Here are some numbered points:
tensor([-23,   4, -26,  15,  19,  11, -36,   5, -15, -27,  25,   8, -14,  11,
        -20,  -2, -33,  39,   0,  -7,   5, -23,  13,  -7,  14, -47,  38, -14,
          3,   8, -15,  -7,  30,  -1, -59, -23, -37,  -1,  11, -31,  48, -55,
        -29,  14,  -7,   7, -29,  -8,  -5,  24,  -7,   2,  -3,  59,  57, -18,
        -20, -18,  29,  -6,  17,  15]) 0
tensor([-11, -29,  -3,  -5,  -9, -31,  25,  26, -15,  17,  14,   7,  23, -12,
        -40, -14,  76, -25,  39,   7,   6, -65,   4,  -6, -39, -41, -30,  39,
         -6, -21, -16, -47, -26,  28, -14,   7, -26, -15,  -1,  25,   1, -21,
        -17, -13,  30,  33,  55,  28, -43,  31,  38,   1,  -8, -21,  29,  19,
         23,  15, -18,  25,  -4,  -1]) 1
tensor([ 28,   9, -17,  17,  38, -52, -35, -51,  25, -28,  12,  -5, -30,  19,
         11,  18, -24, -11, -10,  -4,  50,  -9,  23, -22,  79,   0,  11, -16,
        -41, -13,  89,  25,  50,  62,  59, -48, -12, -44, -18, -81,   2,  59,
         14,  24,  34, -42,  23,   7,  -7, -52,  16,  35, -24,  25,  32, -36,
        -13, -20,   7, -56,  29, -23]) 2
tensor([ 10, -21,  25,   7,   5, -32, -14, -51,  18,   6, -20, -34,   6,  -2,
        -43,  36,  19, -14,  33, -44,  -1,  14, -25, -25,  13,  15,  14,   9,
         47, -24,  10,  17, -30, -28, -18,  17,   3,  24,   1, -12, -14,  16,
        -18, -13, -19, -43,  -5, -30,  17,  -4, -47, -20,  24, -29, -15,   8,
         20, -18, -48,  16,   1,   9]) 3
tensor([ 13,  23,  -8,  13,   1,  17,   2,  -3, -14,  -9,   7,  -2,  19,  -2,
        -11, -22, -29,  12,  -8,  -6, -19, -29,  -4,  -6,   7,  -1,  26,  25,
        -22,   1,   2,   1,  18, -12, -26, -20, -14,   7,  -1,   9,  33, -10,
        -49,  25, -11,  27, -19,  -2,  27,  -1, -19, -14,  10,  48,  10, -10,
        -29,  20,  43,  20,  14,  21]) 4
tensor([-18,  -7,  22,  -9,   5, -29,   8, -28, -32,  -6, -13, -26,  23,  17,
        -23, -11,  14, -15, -24, -47,  33,  -2,   0, -23, -48, -20,  12, -22,
         14,  34,   9,  -7, -17, -45, -25,   8,   3, -16,  -5,   6, -22,  21,
          0, -22,  -6,   4, -14,  40, -16, -31,  -5,  18, -19,   3,  19, -20,
         10, -25, -30,  22,  15,  43]) 5
tensor([ 25,   6, -19, -19,  25,   7,  70,  46,   3, -17,  12,  40, -18,   7,
          9, -13, -25, -46,   9,   8,  31, -25,   6,   2,  -9, -18, -66,   6,
        -41,  22, -67, -68,  37, -14, -20,  10,  28, -42, -42,  11,  58,   6,
          2,   0,  22,  78,  79,  58,  -4,  32,  -4,   9,  -4,  15, -32,  41,
        -11,  66,  47,   4, -48, -66]) 6
tensor([-19,  14,  17,   4, -15, -11,  25,   1,  18,  14,  21,  12, -19,   8,
         -1,   5, -16,  -5, -29,  19,   0,  12,  -2,   8, -10, -47, -12,   6,
        -16,  23,  10,  30,  -1,  40,  22,  24,  19, -11, -39, -22,  15,   4,
         20,   7,  21,  23,  11, -31,   3,   6,   7,  11, -39,  20,  20,  -2,
          4,  -5,  36, -34, -11, -34]) 7
tensor([  6, -14, -10,  81,   1,  70,   8,  -6,  15, -11,  17,  -1,   4,  10,
        -23,  46, -63,  11,  -4,  14,  -2,   6,  23,  31,  36,  28,  21, -23,
         -3,  12,   6,  40,  17,  46,   2, -57, -31,  13,   8, -28,  -2, -68,
         -6,   6,  -6, -39,   5, -44,  53, -11,  21, -26, -28,  -4,  30,  35,
          4, -33,  23, -47,  -7, -36]) 8
tensor([-16,   8, -20,   7,  -3,  20, -36, -13, -21,  11,  23,  23,   1, -30,
        -16,   8,  39, -18,  14,  11, -12,  39,   5, -29,  -9, -17, -47,  -6,
        -12,  32,   1,  -1, -41,   4,  12,   6, -26, -10, -23,  12,  37,  23,
        -17,  16,   6,  46,  33,  50, -11,  14, -27,  20, -16, -36, -38,   3,
        -11,  24, -27,  43, -23,  17]) 9
tensor([-35, -43, -10,  -3, -32,  43,  34,  80, -19,  26,  31,  74,  10,  21,
         37, -71, -29,  12, -10,  26,  16,  17, -64,  67, -31, -54,  11, -15,
        -46, -20, -67,  21,  20, -59,  17,  15, -20,  31,  24, 109,  10,  50,
         14,  -4, -10,  -1,  22,  -1,  22,  36, -18, -14, -11,  16, -90,  56,
         20,  61,   0,  23, -82, -35]) 10
tensor([  0, -47, -12,   8,   6, -19,   6,   6, -31,  -9, -27,   2,  21, -45,
        -64,  48,   8, -47,  29, -49,  -5,  35,   1, -22, -20, -44, -41,   1,
          3, -35,  59, -32, -10,  22,  18,   1,  -3,   9, -16, -39, -28,  23,
          9,   4,  12, -40,  31,  -5,   5,  41,  13,  -1, -25,  15,  -7,  11,
         15, -12, -18,  61,   7, -31]) 11
tensor([ -8, -17,  27,  -1,  -2,   9,  18, -18, -33, -11,   2,  53, -62,  44,
         24, -53, -53,  20, -25,  -8, -14,  19,  12,   3, -10, -26,  24, -30,
        -15,   8,  13,  68, -12,  54, -27,  30,  11,  25, -26, -39,  47,  -5,
        -18, -28,  52,  47,  14,   0,   6,  67,  66,  44, -70,  -2,  34, -14,
         15, -58,  44, -35,  23, -57]) 12
tensor([-18,  15,  42, -49,  -1,   9, -31,  -4,  48,   8,  -2, -28, -37,  13,
        -10,  18,   8, -19,  -1,  -7, -29,  11,  37, -10, -22,  30,  38,  45,
          3, -23,   0,  17, -29, -30, -46,  36,  59,  54,  27, -12,   7,  28,
         16, -26, -85,  -5, -76, -19, -33,  53,  10, -19, -60,  22,  86,  -1,
         39,  44,  25,  83, -22,  20]) 13
tensor([  22,    7,    2,   -1,   37,  -17,    2, -127,  -65,  -88,   12,   -7,
          -9,   59,  -66,   46,   -6,   46,  -43,  -15,   59,   29,   96,  -82,
          10,   96,    9,   44,   64,   13,   66,  -17,   14,  -29,   25,   -5,
         -77,  -54,  -48,  -52,   15,   18,   -7,   -7,  -25,  -11,  -34,   27,
          30,  -71,  -29,    0,    1,  -33,  -34,  -45,   -7,   22,  -34, -127,
          64,    0]) 14
tensor([  9,   1,  -7,  -9,  -9, -31,  27,  -4,  14,  21,  15,  -6, -43,  15,
         18,   9,  -6,  -4,  -7,   1,  -4,  -1,   6,  -6,  25,  46, -31,  27,
         14,  11, -61, -30, -21, -35,   4, -36,  14, -27,   4,  -1,  13, -23,
         -7,   6, -22,   4,  -7, -22, -16, -33, -10,  27,  27,  -3,   7,  20,
         -9,  29,  11, -11,   8, -11]) 15
Which three points above are nearest to each new point by angle, seen from the average point of the numbered points? Their numbers follow each, nearest first.
tensor([ 16,  -6,  12, -32,  10,   0,  37,  41,  11,  23,  13, -42,  -9,   7,
         48, -37, -29,  11,  -5,   5, -19,   7, -50,  -3,  30, -23,  50,  24,
        -40, -14, -34,  11, -19, -29, -36,  14,  37,  50,  15,  47,  -4,  10,
         31, -26, -49,   0, -30,  23,  32,  13,   4, -22,  14,  29, -15,  19,
         -6,  28,   4,   3, -17, -17]) 10 13 4
tensor([-45,  22,  47,  14, -19, -36,  80,  37, -38,  16,  15, -18,  22,  21,
        -66,  53, -34,   6, -36, -28, -17,   4, -48, -46, -14, -21,  47,  53,
         13,  22,  -6, -49, -28, -18, -40,  -2, -46,  13,  37,  59,   6, -16,
        -71, -28, -70, -55, -40, -77,  18,  54,  17, -57,  21,   9,  23,  16,
         13,  19, -25, -16, -13, -20]) 3 13 4
tensor([-30,  -9,  30, -30,  19, -18,  20, -24, -24,  38,  15, -26, -21,  15,
         14,  -2,   5,  -8, -79, -16,   3,  42,  15, -78,  11,  13,  31,   3,
         22,  12,  26,  -4,  11,  -7,  47,   0, -37, -50,   1, -22, -28,  -8,
         19, -31,  -8, -15, -64,   7,  47,  34,  29,   4, -43,   5, -18, -27,
         15, -32, -22, -97,  54,  -2]) 14 5 2
tensor([   7,  -26,  -38,   60,   18,  -69,   64,  -19,  -11,  -74,  -38,  -13,
          37,   18,  -11,  -75,   64,   52,   -4,  -26,   22,   19,   10,    5,
         -20,  -23,   39,   -6,   -3,  -59,   -2,   26,  -30,   19, -104,   32,
          37,   79,   23,  -18,   46,   20,   11,  -84,  -20,   29,  -46,   36,
          15,  -44,    5,  -26,  -24,  -16,   52,  -50,   10,  -27,  -65,   12,
          22,   11]) 5 3 13
tensor([-12, -60,  69, -58,  32,  46, -30,  88, 127,  39,  -7, -45, -63, -21,
          1, -62,  30, -24,  27,  29,  -4,   4, -39,  74,  51,  76, -73, -24,
         59,  19, -63,  36, -34,  -3,  -9, -33,  77, -27, -45, -26, -36, -87,
         23,  41, -21,   2,  -6,  -3,   9, -43,  49, -22,  15, -18,  14,  34,
          0, -54,   4,  63, -25,  53]) 15 13 3
tensor([ 11, -17, -13,  62, -19,   8, -12, -18,  30,  -6,  19,  -4,  11, -25,
        -21,  17,  15,  -1,  -6,  -7, -37,  54,  10,   3,  14, -12,   8,  15,
          6,  -8, -10,  -2,  -5,  26, -21,  35,   8,  62, -14, -16,  26,  18,
         -7,   4,  -6, -28,  -5, -33,   8,  13, -23,  -9,  -9,  47,   6, -22,
         11, -43,   7,  -7,  -4, -23]) 3 8 11
tensor([ -47,    3,   29,   43,  -46,   42,   19,  -47,    6,  -41,    0,  -34,
          30,   11,  -17,   16,   50,   -2,  -62,  -26,   -7,   40,   82,   38,
         -25,   23,  -42,    5,   33,   17,  -34,  -17,  -46,   35,   12,   31,
          12,   33,   29,    5,   -8,   43,   41,  -45,  -66,   73,   16,   -7,
          10,  -67,   33,  -22, -108,   -8,   75,  -42,    6,   -2,    3,   34,
          47,  -24]) 13 5 7
tensor([  48,    4,  -34,  -42,   45,  -34,   -6,  -72,   -1,   -6,  -56,  -61,
          -7,  -26, -118,    1,  -35,  -34,   -9,  -32,   -8,   13,  -11,  -75,
           1,    9,  -19,   16,   37,  -44,  -18,  -46,   17,  -59,  -25,   25,
         -32,   -6,   -7,   23,   -9,    4,  -32,  -33,  -27,  -40,    0,   28,
          -9,   65,  -16,  -64,   42,  -23,  -14,   43,  -25,    8,  -69, -115,
          45,  -14]) 3 14 11
tensor([  3,  -3,  -6,   1,  30,   4,  22,  60, -18,  46,   5,  22, -21,  -6,
         50,  -7,  10,  60,   7,  30,   9, -52, -48,  30, -18, -22,  53, -61,
        -45,  13,  -6,  48,  29,  33, -37,  31,  -6,  -2,   2, -12,  37, -18,
        -22,  25,  28,  23,  10,  57, -25,   4,  -8,  39,  35,  -4, -28,  13,
          3,   3,   4,  20, -38,  20]) 10 6 0
tensor([ 12, -19, -23, -35,   4,  20,  -3,  55,  19,   5,  18,  28,  15,  36,
         33, -47, -23,  13,   5, -12,  23,  37, -80,  25, -16,  -7,  14,   8,
        -37, -44, -46,  -1,   2,  -7,  -5, -34,  12, -10,  25,  39,  30,  -7,
          9, -14,   8,  -1,   5,  13,  14,  -5, -32,  -8, -22,  13, -84,  12,
         -2,  58,  16,  33, -18,  -8]) 10 6 4
tensor([ 17, -13,  -2, -15, -10, -18,  26,   8,   0,  -7,  14,  32,   6,   3,
         -4,  -9,  -9,  -4,   0,   0,  10, -16,  11,   2,  -4, -20, -27,  28,
        -37,  11, -40, -34,  12,   3,   0,  23,   9, -16, -15,   3,  13,   3,
         11, -17,  34,  33,  34,  24,  -4,  17,  -4,  27, -17,  18, -21,  21,
          4,  29,  33,   7,  -5, -31]) 6 1 10
tensor([ 45,   6, -63,   7,  48, -15,   6, -41, -18,  26, -27,  -2, -12, -39,
        -47,  52, -11,  -5,  28,  10,  24,  25,  19, -29,  26,  29,   6,  10,
         64, -19,  45, -26,  -7,   3,   4, -39, -27, -43, -30, -15,   7, -11,
        -32, -30, -21,  -7,   1,  82,  -7, -19, -20, -24,  -9, -72, -53,  -6,
         16,   5, -18, -50, -41, -12]) 14 3 9
tensor([ -32,    2,   33,  -49,  -12,   29,  -93,   22,   22,   87,  -29,   15,
          79,  -14,   55,   36,    6,  -22,   72,   26,  -32,    2,  -24,   50,
          13,   -5,   13,  -41,   19,   15,   34,    9,   18,   46,  113,  -23,
          34,  -10,   33,   -2, -109,  -10,  106,   39,  -27,  -63,   52,  -10,
         -49,  -19,   68,  -27,  -20,  -72,  -51,  -18,    4,   43,   23,   28,
         -50,   75]) 11 10 9
tensor([-20,  12,   2,  14, -19,  13, -12,  38, -11, -17,   3,   7,   0, -37,
          2,  13,   9,   7, -12,  -6,  -5, -28,  34, -22, -22,  -9, -17,  -4,
        -13,  -2,   8,  -2,  33,  24,  14,  60,  20,   6,  14,  -7, -18,   1,
         39,  -3,  23,  24,  27,   6,  17,   8,   5, -12, -24, -10,   1, -17,
         16, -21,  -5, -18,  26,  -3]) 7 1 11
tensor([  7,   5,  26,   0,  -3, -10,  18,  16,  -2,  18, -18,  10, -10, -17,
         14, -33, -16,   8,  14,  18,  16, -30,  14, -18,   5,  11,   8,  -4,
        -10, -19,  -2, -21,  10,  11,   4, -26,  15,  -6, -12, -30,  -3, -33,
         -2,   5,   9, -18,   4,  -8, -18,  13,  11,  17,  12,  12,  29, -10,
         -6,  -9,  19,   7, -20,   1]) 15 0 1
tensor([ -84,   16,   18,  -39,  -12,   22,  -84,   58,   42,   40,  -35,    4,
         -24,  -25,   60,   42,   47,  -25,   12,   44,  -48,  -28,  -13,   28,
          10,   -3,   -6,   -2,   56,   17,   54,   38,  -38,   17,   97,   -2,
         -14,    8,   17,   47, -117,   13,   21,    1,   40,  -50,    7,  -17,
         -29,   20,   44,    9,   51,  -44,  -24,  -10,  -29,   12,   30,   37,
         -56,   47]) 9 10 3
tensor([-12,  18,  37, -33,  -6, -14,  24,  -4, -27,  -7, -17,   5, -19,  12,
          3, -11, -10,  13, -64, -19,   5,   1,  -6, -38,   3,   3,   0,   8,
         14,  13,  28,  11,   9, -14,  23, -21,  -4, -37, -16,   0,   1,  17,
         27,  -4, -14,  -6, -37,  -2,  16,   3,   1,   0, -31,  13, -19, -10,
         34, -26, -22, -58,  27, -10]) 14 5 2
